Some points, one per row:
[ 10. -29.  16. -24.  36. 127.  43.  11.]
[-21. -64. -14. -13.   3.   1. -36.  73.]
[-45.  71. -19.  -1.  -6.  16.  23. -68.]
[127.  51. -36.   3.  38. -48.   8. -61.]
[ 35.  58.  28. -17. -32. -56. -32.  18.]
[-16.  39. -43.  62.  41.  46.  45.  48.]
[-28.  51. -16.  34. -29.  13.   9. -21.]
[-63.  61.  10. -15. -27.   7. -27.  29.]
[ 84. -46.  58. -18. -12. -58. -16. -53.]
[ 21. -50.  14. -62. -19. -22. -30.  33.]
[  83.   53.   28.   13.  -80. -127.  -60.  -65.]
[ 55. -46.  81. -70. -25. -93.  14. -20.]
[ 9. 46. 17. 28. 12. 46. -8. 11.]
[-68.  50.  36. -31. -12.  40. -23. -17.]
[-15. -60. -53.   1.  38.  34.  43.   5.]
[-59. -58.  31.  18.  -2.  31. -24.  64.]
Then 14 other points, each followed by its number:
[-38. -43.  15.  -3. -23. -21. -35.  84.] 0
[  4. -49. -35.   0.   4.  32.   0. -47.] 1
[ -8.  71.  19. -12.   2.  78.  52. -18.] 2
[-49.  52. -38. -13. -22.  -4.   3.  17.] 3
[-127.  -53.   -8.  -15.    8.   26.   -1.   48.] 4
[  0.  64.  50. -30.  -1.  12.  27. -56.] 5
[ 19. -69.  64. -42.  17.  16.  35.  12.] 6
[ 127.   60.  -10. -101.   43.   -6.  127.  -25.] 7
[127.  57. -43.  26.  36. -47. -36.   0.] 8
[  54.  -43.   39.   14.  -24. -126.  -56.   19.] 9
[-22. -40.  21. -10. -10.  -1. -22. -54.] 10
[  85.   54. -111.  -11.   38.   61.   25.   45.] 11
[  22.   42. -106.   31.   28.   37.   35.   20.] 12
[-41.  49.  18.  43. -42. -68. -50. -46.] 13
Which of these numbered points is nearest to each point below, ignoring the 2 directions in which the first points spread most? Its number follows each.
[-59. -58.  23. -13. -12.  27. -11. -29.] > 10
[ -2.  80.   9.  37. -23.   7. -44.   6.] > 0
[-22.  46. -11. -21. -23.  23. -40.   2.] > 3
[-27. -56.  22.  12.   1.   9. -11. -20.] > 10
[-18.  38. -15. -22.  -3.  39.   4. -13.] > 3
[ 50. -46.  38. -27. -18.   2.  30. -52.] > 6
[-15.  52. -75.  50.  16.  54.  17. -40.] > 1
